Each row has a name. Each question is about the rows just above it.

Q: [167 165 154 153 152 153 148 169 160 164 166 159 150 147 159 160 153 163
 156 163 160 146]
B: [188 199 156 159 141 153 144 190 173 178 159 170 149 155 168 142 151 161
 159 178 178 151]
D: [158 162 154 156 151 152 150 167 158 154 156 155 159 157 155 149 154 156
 157 163 157 150]
J: [152 155 154 151 158 153 159 153 150 157 159 152 159 151 154 155 160 151
 155 157 153 154]
A: [149 146 158 152 162 158 161 143 146 150 151 157 156 151 150 164 152 148
 151 151 154 157]
Which row holds [149 146 158 152 162 158 161 143 146 150 151 157 156 151 150 164 152 148
 151 151 154 157]?
A
Whose row is [188 199 156 159 141 153 144 190 173 178 159 170 149 155 168 142 151 161
 159 178 178 151]?
B
Among the named rows, does one hold [159 153] next to each other, in this order?
yes
Among the named rows, does one hold [154 156 151 152] next to each other, in this order?
yes
Whose row is [158 162 154 156 151 152 150 167 158 154 156 155 159 157 155 149 154 156
 157 163 157 150]?
D
Does one of the named rows hold [148 151] side by side, in this order?
yes

M: [115  73  67 139  61 133  94 146 137 124 135  95 147  95 152]
V: [139 115 145  68 203 131 151 139 198 135 199 120 115 143 157]
Y: [139 115 145  68 179 131 151 139 198 135 199 120 115 143 157]
S: [137 114 146  71 207 133 138 146 186 127 185 130 116 149 151]
X: [139 117 138  76 179 127 161 130 202 144 206 104 113 133 160]
Does one of the named rows hold [203 131 151 139 199] side by side, in this order?
no
Does one of the named rows hold [131 151 139] side by side, in this order?
yes
Does one of the named rows hold [207 104 113] side by side, in this order?
no

K: [178 112 116 121  82 188 144 138  96 177 108  92 154 125 148 101  81 187
 108 186 148  64 106  74  77]
F: [135 135 108 142 108 108 155 115 135 135 156 108 174 124 162  97 108 139
 148 138 162 125 123 105  44]
P: [164 105 104 111 170 168 119 154 112 147 103 137 123 157 120 111 165 164
 102 160 120  88 111 169  94]
H: [176 142 143 147  84 194 115 124 119 193  84 107 108  84 113 121  88 196
 143 198 113 114 125  79 109]
Whose row is [178 112 116 121  82 188 144 138  96 177 108  92 154 125 148 101  81 187
 108 186 148  64 106  74  77]?
K
Whose row is [164 105 104 111 170 168 119 154 112 147 103 137 123 157 120 111 165 164
 102 160 120  88 111 169  94]?
P
Whose row is [135 135 108 142 108 108 155 115 135 135 156 108 174 124 162  97 108 139
 148 138 162 125 123 105  44]?
F

vude: [159 128 112  90  88 107 126 137 138 139 149 155 149 121 112 121 128 140
 137 107  78  80 117 168 188 170 135  98 105 138 160 121 121  83  74  97
 130 132 150 140 159 139 141 141 133 119 120 128 127 110  90  88 115 157
 182 172 135 101 101 133 164 163 129  83]
rulu: [183  96 113 103 122 150 156 135 104  85  93 114 132 137 139 162 151 155
 143 122 109 115 136 144 126  93 151  91 136 179 185 155 114  96 117 150
 114 130 106  76 135 110 199 153 148 136 134 142 144 138 126 118 124 129
 127 101  87  95 131 169 181 159 120  97]
Digi: [128 145 187 161 121 102 116 144 156 144 111  88  90 109 129 135 136 141
 149 155 146 127 111 113 131 144 169 102  77  83 123 170 188 166 123  98
 112 184 165 154 122  81 120 101 135 153 148 139 134 141 146 140 128 119
 122 130 125 107  89  91 119 163 183 167]
rizit: [146 101 104 127 152 155 131 100  86  96 117 134 137 138 145 158 154 140
 120 110 119 138 143 122  91  74  97 140 181 183 150 110  97 119 154 165
 132 113  74  81 110 144 153 145 134 135 143 149 136 123 119 125 129 120
  99  87  95 136 173 181 154 116  96 114]
lemev: [107 117 130 154 154 128  97  86  99 119 134 137 138 145 153 129 139 118
 112 121 139 142 119  87  74 103  70 184 181 144 106  98 124 157 164 137
 132 134  85 119  98 153  85 134 136 143 143 133 121 120 125 129 117  97
  88 102 142 175 179 149 111  97 119 155]
saze: [107 130 156 152 123  94  86 101 123 135 137 138 146 155 152  97 118 112
 124 141 140 114  83  74 106 154  85 178 139 104 100 129 158 162 132  91
 119 157 123 149 120 146  59 136 145 144 132 121 120 126 128 115  94  86
 107 147 179 177 143 108  98 123 159 168]
vaz: [139 130  88 119  92  88 103  88 134 137 139 148 157 151 133  90 111 126
 142 138 110  81  78 111 159 187 119 134 100 102 133 163 161 127  87  73
 103 159 151 152 151 134  89 144 143 131 120 120 127 128 113  93  87 110
 152 181 175 139 104 100 128 161 165 133]
tuvul: [180 113 156 116 103 119 148 157 138 108  87  91 112 130 136 147 142 150
 156 145 124 111 115 133 144 129 185  75  87 129 174 188 158 119  97 111
 102 171 150 111 141  76 180 137 153 147 137 134 141 146 138 126 119 122
 128 124 104  87  92 125 165 183 164 124]
kub: [ 87 136 115 132 137 138 143 152 155 143 122 110 118 135 144 112  94  75
  90 136 178 186 155 115  97 116 136 166 146 107  76  78 109 141 153 146
 138 100 142 143 111 125 111 123 129 122 101  86  95 133 170 182 159 120
  97 111 146 168 153 109  70  69 103 146]
tuzib: [107 133  92 113 127 137 137 142 151 155 145 124 111 115 133 133 130  99
  76  88 129 173 187 161 119  97 127 146 165 151 111  78  77 105 138 153
 162  96 134 141 104 139 143 117 122 129 124 105  87  93 126 166 181 164
 124  97 108 142 167 157 116  75  67  97]
Vipo: [143 130  88  90 109 128 137 138 141 150 155 148 128 111 112 133 144 133
 102  76  82 123 170 188 164 123 132 108 141 165 154 116  81  75 101 135
 156 105 138 134 132 146 163 128 118 121 129 125 107  88  91 120 162 182
 168 129 100 104 138 165 160 121  79  65]
Is [133 144] printed in one of the named rows, side by side and in this order?
yes
Is [116 150 114] printed in one of the named rows, side by side and in this order?
no
[ 87 136 115 132 137 138 143 152 155 143 122 110 118 135 144 112  94  75
  90 136 178 186 155 115  97 116 136 166 146 107  76  78 109 141 153 146
 138 100 142 143 111 125 111 123 129 122 101  86  95 133 170 182 159 120
  97 111 146 168 153 109  70  69 103 146] is in which row?
kub
Among the named rows, does one hold [122 110] next to each other, in this order?
yes
Whose row is [139 130  88 119  92  88 103  88 134 137 139 148 157 151 133  90 111 126
 142 138 110  81  78 111 159 187 119 134 100 102 133 163 161 127  87  73
 103 159 151 152 151 134  89 144 143 131 120 120 127 128 113  93  87 110
 152 181 175 139 104 100 128 161 165 133]?
vaz

W: [159 155 154 147 135 191 159 151 136 140 145 140 167 136 180 145 148 134]
C: [140 159 185 167 136 176 185 142 185 152 150 185 154 136 148 159 145 135]
R: [160 155 163 151 136 192 184 152 135 146 150 142 166 138 177 155 151 135]
Whose row is [140 159 185 167 136 176 185 142 185 152 150 185 154 136 148 159 145 135]?
C
Is [145 136] printed in one of the named rows, side by side and in this order?
no
Is [140 145 140 167] printed in one of the named rows, side by side and in this order?
yes

U: [129 129 129 129]
L: [128 128 126 128]
E: [128 136 168 128]
G: [136 153 145 129]
T: [136 201 138 137]
Z: [128 138 137 138]
Repeated in L:
[128]
Which value appears more than once in U?
[129]
The value that Z holds more than once:
[138]
Among the named rows, does one hold [129 129 129] next to each other, in this order?
yes
Which row holds [128 138 137 138]?
Z
Which value appears more than once in E?
[128]

bav: [114 138 125 144 193 172 114 150 111 163 147 126 178 114 132 122  83 169
 143 160 140 144 140 158 136 134 174 202 131 148 114 171 129 176  79]
fogag: [122 144 128 154  88  50 106 144 115 133 109  88 102 115 158 139 172  59
 114 136 140 160  88 117 123 141  50 103 117 120 170  64 107 116 143]
tiv: [134 172  95 120 123  80 118 178  85 145 125  98 105 118 160 115 143 119
 140 187 105 201  81 152 107 130 105  93 123 150 197 100 162 124 121]
soke: [122  92 155 134 135 177 133  85 165 115 133 159 150 131 101 131 107 141
 118  71 153  57 168 110 150 123 152 167 131 109  62 156 101 139 127]
Does one of the named rows hold [115 144] side by side, in this order?
no
Among the named rows, does one hold [102 131 107 141] next to each other, in this order?
no
Among the named rows, does one hold [107 129 105  93] next to each other, in this order?
no
Whose row is [134 172  95 120 123  80 118 178  85 145 125  98 105 118 160 115 143 119
 140 187 105 201  81 152 107 130 105  93 123 150 197 100 162 124 121]?
tiv
Whose row is [122  92 155 134 135 177 133  85 165 115 133 159 150 131 101 131 107 141
 118  71 153  57 168 110 150 123 152 167 131 109  62 156 101 139 127]?
soke

gakun: [ 61 131  90  93  97 147 101]
banag: [ 87 108  87 129 107  87  87]
paz: [ 63 123 116 100  95 152  92]
fiti: [107 107 189 134 110 149  89]
bomo: [ 89 110 174 124 103 152  85]
Paset: [ 83 112 164 119 100 154  85]
sinaz: [ 62 134  79  91  99 144 107]
bigu: [ 66 120 128 104  95 153  89]
dafaz: [ 70 117 141 109  95 154  87]
toda: [ 76 114 153 113  98 154  85]
gesuf: [ 70 117 141 109  96 154  87]
Which value appears more than once in banag?
[87]
[ 70 117 141 109  95 154  87] is in which row?
dafaz
Among the named rows, does one hold [116 100] next to each other, in this order?
yes
Does one of the named rows hold [ 89 111 174] side by side, in this order?
no

lav: [181 181 181 183 117 181]
Dag: [130 128 130 130 139 115]
pari: [141 154 140 119 119 106]
mome: [111 122 111 111 115 171]
Is [130 130] printed in one of the named rows, side by side and in this order?
yes
The value that pari holds more than once:
[119]
Which value appears more than once in lav?
[181]

filu: [132 119 158 136 131  94 115 103 162 144 168 138 189 147 169 166 166 147
 143 197 122 119 171  95 156 121 172 114 145 171 155 158 139 192 122 101
  97 161 142 109 142 127 174 132 172 179 119 154 142 167 140 151 146 135
 172 156 148 161 137 136 130 172]
Dos: [117 135  91 119  96 163 160 162 121 143 118 130  79  95  91 115  96 117
 131 116 149 160  97 149 129 134 126 141 135 122 107 117 135 112 142 150
 149 136 138 163 166 124 135 113 122 136 126 124 153 123 123 100 107 118
 112 108 109 133 129 141 119 117]
fub: [126 108 122 118 127 113 134 129 138 152 116 126 147 122 125 118 138 137
 132 194 129 140 139 113 163 110 180 107 125 122 123 137 130 129 135 123
 119 173 157 107 170 114 129 120 156 192 114 138 158 155 127 126 120 121
 122 144 120 156 129 135 125 170]
gotat: [125  98 132 118 103  78  83  69 134 107 146 118 134 123 146 141 134 106
 121 113  93  76 135 102 104 115 123  96 114 116 129 138 103 141 106  94
  86 115  97  76  68 119 107 135 140 101 126 130  86 129 136 136 143 125
 134 117 136 124 111 105 123 110]
pir: [110 125  94 121 119 134 140 140 121 128 115 131  63  83  96 114  91 105
 131  99 133 140  90 125  96 126 118 127 125 124 113 118 135 116 134 121
 121 122 102 141 141 116 124 113 123 113 115 123 138 105 118 102 108 121
 118  81 106 113 129 135 116 104]
Gesog: [130 117 145 127 113  89  81  77 127  94 149 121 124 137 148 139 131 111
 119  79  97  75 129 111  84 125 104 113 114 118 138 130 108 133 102 102
 101  89  83  78  49 132 103 140 116  69 132 123  74 103 132 142 146 133
 136 109 141 101 116 104 127  94]
donu: [138 126 145 131 139 126 125 132 117 126 111 125 161 154 135 105 148 148
 120 152 123 132 145 131 150 122 139 124 113 107 128 123 126  98 131 141
 143 133 151 129 134 132 102 132 117 147 130 122 134 130 118 139 124 129
 108 155 131 124 131 126 138 149]
The row with [126 108 122 118 127 113 134 129 138 152 116 126 147 122 125 118 138 137
 132 194 129 140 139 113 163 110 180 107 125 122 123 137 130 129 135 123
 119 173 157 107 170 114 129 120 156 192 114 138 158 155 127 126 120 121
 122 144 120 156 129 135 125 170] is
fub
Whose row is [117 135  91 119  96 163 160 162 121 143 118 130  79  95  91 115  96 117
 131 116 149 160  97 149 129 134 126 141 135 122 107 117 135 112 142 150
 149 136 138 163 166 124 135 113 122 136 126 124 153 123 123 100 107 118
 112 108 109 133 129 141 119 117]?
Dos
Does one of the named rows hold [107 127] side by side, in this order?
no
Whose row is [130 117 145 127 113  89  81  77 127  94 149 121 124 137 148 139 131 111
 119  79  97  75 129 111  84 125 104 113 114 118 138 130 108 133 102 102
 101  89  83  78  49 132 103 140 116  69 132 123  74 103 132 142 146 133
 136 109 141 101 116 104 127  94]?
Gesog
Whose row is [138 126 145 131 139 126 125 132 117 126 111 125 161 154 135 105 148 148
 120 152 123 132 145 131 150 122 139 124 113 107 128 123 126  98 131 141
 143 133 151 129 134 132 102 132 117 147 130 122 134 130 118 139 124 129
 108 155 131 124 131 126 138 149]?
donu

serok: [127 138 129 115 114 113 135 124 140 135 125 103 116 127 167 141 145 125
 131 120]
pezuk: [146 135 156 139 143 137 138 165 122 134 122 152 140 129 125 139 124 112
 137 164]
suseb: [130 139 123 122 125 121 195 120 121 137 130 116 124 195 113 150 120 124
 192 119]
Does one of the named rows hold [143 139] side by side, in this order?
no
Where do [130 139 123 122 125 121 195 120 121 137 130 116 124 195 113 150 120 124
 192 119] appear?
suseb
Is [138 137 143 139 156] printed in one of the named rows, side by side and in this order?
no
Does one of the named rows hold [122 134] side by side, in this order?
yes
Is [135 156 138 143 137] printed in one of the named rows, side by side and in this order?
no
Is [104 116] printed in one of the named rows, side by side and in this order?
no

devus: [132 122 130 123 135 139 141 125 160 123 122 116  42 105 104 168 151 129]
Femi: [121 136 150 132 152 144 140 109 161 119 115 135  53  86 109 116 144 116]
Vomar: [119 179 115 154 146 143 121  95 142 131 109 151 113 124 136 126 102 132]
Duve: [121 136 150 132 152 144 140 109 161 119 115 135  53  86 115 163 144 116]
Pid: [121 158 150 132 152 144 140 109 161 115 140 140 158 123 156  91 123 100]
Tete: [107 156 126 150 135 110 115 107 125 117 119 165 158 108 156 101 103 103]
Bovab: [121 144 150 132 152 144 140 109 161 119 115 135  53  86 146 163 144 116]
mano: [116 151 128 142 146 135 134 101 166 116 109 143  77  85 120 157 134 114]
Rulub: [122 141 150 135 139 131 115 124  92 137 134 147 140 150 148  86 100 128]
puf: [150 122 123 116 125 155 135 140 124 148 134  98  45 122 105 144 136 164]
Repeated in Rulub:
[150]
Which value appears more than once in Bovab?
[144]
Repeated in puf:
[122]
Whose row is [121 158 150 132 152 144 140 109 161 115 140 140 158 123 156  91 123 100]?
Pid

Zegov: [160 141  93 158  82  97 149 171]
radag: [127 128 161 161 161 128 129 128]
seb: [125 127 131 128 128 128 125 128]
Balik: [149 177 130  77 138 128 140 116]
nudu: [122 127 120 140 126 147 113 146]
gorav: [145  83 146  39 125  74 107 157]
revo: [128 129 142 109 129 128 128 130]
Does one of the named rows hold [130  76] side by side, in this order?
no
Among the named rows, does one hold [130  77 139] next to each other, in this order?
no
Which row holds [128 129 142 109 129 128 128 130]?
revo
Among the named rows, does one hold [140 116] next to each other, in this order?
yes
Does one of the named rows hold [146  83 145] side by side, in this order?
no

Kizi: [126 126 161 126 126 123  89]
tok: [148 104  79 102 103 144  90]
Kozi: [126 193 108 190 191 117 193]
tava: [155 168 164 166 167 102 116]
The value that Kizi holds more than once:
[126]
Does one of the named rows hold [126 193 107] side by side, in this order?
no

gero: [134 114 131 114 131 161]
soko: [184 148  95 128  97  80]
teb: [117 135 186 132 186  86]
Does one of the named rows hold [ 95 127  97  80] side by side, in this order?
no
Repeated in teb:
[186]
Is [148  95 129  97  80] printed in one of the named rows, side by side and in this order?
no

rufeg: [ 62  85 219 105 136 170 104 140 149 157 106 100 149 218  56 170 123 122
  98  83 141 140  90 118 150  74 172 105 180  63 142 122  97 150 127 129]
vep: [ 83  96 204 113 129 176 118 133 130 136  98 112 144 205  45 147 137 145
 121  81 136 168  95 142 155  66 183 107 191  64 109 123 100 117 142 126]
domez: [ 69 141 197 121 177 130 151  86 176 108 111  85 148 125 116  91 116  90
  94  80 152 116 107  92 167 121 116 122 153 125 129 168  89 193  91 129]
Vul: [120 146 133 100 162 120 165  74 119 105 115 135 146 110  78  69 159 154
 141 112 113 100 127 111 152  96 171  90 172 105  53 179  87  93 116 144]
Gami: [104  90 162 116 120 139 135 143 114 186 112 129 136 161 108 138 124 184
 127 131 147 178  98 156 136 136 136  98 215  56 132 157 109 187 110 107]
kud: [113 154 148 159 190 121 173  88 181  71  77  89 137 135 139 102 129  67
  92  78 129  37 134  59 169 124  93 161  95 199 145 160 122 212 111  86]
vitak: [130 119 177 171 122 184 153 136 123  89  64 109 126 187  77 123 140 152
 143  66 145 203 106 178 170  74 147 159 176 118  99 115 132 122 165 102]
Vam: [ 76 135 217 110 134 169 114 111 152 107 131  96 145 147  60 111 131 116
 131  73 151 154 100 159 157 109 149 118 166  86 126 145  92 140 106 144]
mita: [104  90 162 116 120 139 135 143 114 186 112 129 136 161 108 138 124 184
 127 131 147 178  98 156 136  93 149  98 215  56  93 127 107 114 132 159]
Whose row is [104  90 162 116 120 139 135 143 114 186 112 129 136 161 108 138 124 184
 127 131 147 178  98 156 136  93 149  98 215  56  93 127 107 114 132 159]?
mita
Does one of the named rows hold [184 122 171 177 119] side by side, in this order?
no
The value that kud holds more than once:
[129]
Whose row is [113 154 148 159 190 121 173  88 181  71  77  89 137 135 139 102 129  67
  92  78 129  37 134  59 169 124  93 161  95 199 145 160 122 212 111  86]?
kud

